In the rows, zero is written as 128.
The same turns and mirrors carry the whole set onto itself and the rows of a family onto each other. Which other rows belong to the same family as each row named below? List them in the order they appear above.
These 32 rows form 4 families of 8 rows each.
j_117: [143 130 130 124 139 120 144 127 175]
j_715: [158 137 128 172 120 107 131 138 151]
j_253: [124 124 134  98 154 133 142 133 137]
j_613: [125 115 107 134 104 149 131 117 114]
j_333: [163 124 151 156 157 116 136 145 155]
j_182: [155 132 112 140 109 124 147 146 168]
j_791: [125 124 111  99 121 144 149 148 130]
j_64: [172 120 137 169 140 126 137 170 134]
j_685: [147 117 110 165  98 136 130 117 135]
j_239: [116 126 130 113 142 137 133 144  95]
j_232: [156 110 127 180 119 140 123 135 108]
j_292: [122 139 110 118 109 121 140 124 147]
j_874: [111 134 116 104 123 133 138 131 119]
j_986: [141 141 114 145 110 110 137 125 161]
j_964: [146 106 128 167 126 147 123 138  92]
j_192: [161 129 142 179 139 111 126 152 127]
j_609: [162 116 143 154 150 136 136 178 110]
j_755: [158 129 139 146 144 113 140 135 170]
j_397: [135 132 107 112 110 134 151 142 157]
j_983: [142 114 138 128 150 147 139 173  98]
j_612: [157 118 157 148 169 125 134 152 133]
j_332: [157 114 119 178 108 134 126 125 126]
j_551: [131 122 144 138 153 134 127 154  86]
j_24: [132 106 124 149 125 153 126 133  87]
j_729: [150 124 148 165 152 122 124 158 102]
j_262: [127 118 126 104 139 149 145 161 107]
j_402: [136 118 104 145  97 143 133 113 129]
j_85: [142 116 155 129 175 134 135 152 118]
j_876: [170 128 125 164 122 121 142 157 159]
j_504: [129 130 128 105 141 128 146 127 159]
j_8: [126 109 114 134 114 153 128 124  98]
j_950: [129 118 146 109 166 137 139 144 121]

The rest of the family of j_755: j_117, j_253, j_333, j_612, j_85, j_504, j_950
The rest of the family of j_715: j_239, j_292, j_874, j_986, j_192, j_551, j_729

The same turns and mirrors carry the whole set onto itself and the rows of a family onto each other. Which other rows belong to the same family as each row named below? List them in the order they appear above.
These 16 rows form 4 families of 4 rows each.
j_602: [136 156 130 124 108  97 145 147 116 101 132 109 106  85 141 131 159 139
  99 110 126 107 157 121 120 121 150 121  72]
j_619: [ 95 138 139 127 145 145 136 177 135 118 125  97 100 110 104 127 135 128
  68 128 155 110 123  87  84 150 133 115 108]
j_116: [ 87 156 137 125 135 157 133 174 154 121 117 102 112 102  96 137 146 124
  81 122 146 123 130  99  84 153 109  97 121]
j_297: [102 159 102 156 148 104 117 155 108 137  91 164 105 120 112 123  96 111
 115 149 176 135 125 152  76 145 132 100  89]
j_743: [ 99 172  91 130 138  99 123 148 111 134 113 156 101 123 114 107  92 103
  98 148 153 130 131 163  73 159 125 111  97]
j_786: [122 159 122 145 101  86 147 154 122 125 124 112 106 102 147 134 145 134
 105 111 141 116 152 123 125 105 162 135  68]
j_422: [121 170 124 130 104  92 147 155 127 110 128  94 101  92 137 121 163 130
 100 119 134  92 158 131 126 124 145 139  84]
j_679: [ 97 156 117 165 120 138 125 149 111 107 110 159 150  99 134 126 131 109
 143 157 163 114 197 139 103 107 108 108  88]
j_87: [ 91 145 134 139 131 151 157 171 155 130 129 101 114 106  96 145 123 116
  72 120 163 114 152  96  81 144 119 105 117]
j_718: [123 181 132 137 100  82 131 164 125 115 126 123 102  84 127 124 148 149
 101 103 139 128 148 131 128 117 154 126  72]
j_353: [105 182  97 128 158  93 114 137 120 130  98 163 105 127 119 114 117 108
 113 141 149 137 130 150  68 152 136 116  99]
j_945: [ 93 177 107 140 129 110 123 156 109 126  89 163 111 129 112 131  98 104
 112 162 164 147 133 151  67 157 137 102  97]
j_684: [107 173 128 159 127 145 134 135 125 100 116 146 146 102 130 113 134 103
 132 170 156 127 202 147 102 118 113  99  99]
j_723: [100 135 136 132 137 144 135 167 154 117 124 106 112  94 102 145 132 128
  80 124 156 122 110  82  90 145 138  98  98]
j_69: [103 155 136 178 142 145 124 143 130  91 121 161 138  94 124 120 137 116
 134 155 157 124 199 121  97 106 127 103  84]
j_801: [ 95 139 124 184 134 157 126 150 135 101 128 150 133 101 149 116 126 105
 129 160 145 118 185 130  99 112 112  99  86]

The rest of the family of j_353: j_87, j_718, j_801
The rest of the family of j_786: j_116, j_743, j_69
The rest of the family of j_602: j_619, j_679, j_945

The same turns and mirrors carry the whole set onto itself and the rows of a family onto each other. Which other rows belong to the same family as each row named below? List them in the order they appear above.
These 15 rows form 5 families of 3 rows each.
j_385: [123 135 103 103  90 105 133 124 153 138 136 134]
j_346: [126 121 136 155 137 159 123 132 155 109 122 154]
j_575: [135 135  96 114 109  93 103 143 135 136 154 139]
j_561: [120 143 127 114 141 151 122 131  82 159 124 154]
j_963: [103 150 104 136 164 140 114 134 112 168 117 140]
j_928: [ 94 129 104 103 142 145 121 116 113 163 144 148]
j_126: [103 132 143 130 123 154 151 120 150 112 134 153]
j_586: [111 141 124 122 150 160 119 137  94 156 148 127]
j_415: [114 153 137 160 141 130 141 146 149 111 116 155]
j_298: [122 138 143 150 124 141 122 126 159 101 125 125]
j_749: [126 129 101 119 143 162 115 136 108 174 131 129]
j_807: [135 162  97 128 112  94 131 155 139 148 120 132]
j_746: [144 138 105 112 103  91 104 130 126 136 123 158]
j_154: [131 139 150 143 118 144 128 117 143 109  97 143]
j_757: [152 131 100 119  96 107 125 159 142 136 144 146]

The rest of the family of j_586: j_575, j_298
The rest of the family of j_126: j_385, j_928
The rest of the family of j_346: j_749, j_757
The rest of the family of j_561: j_746, j_154

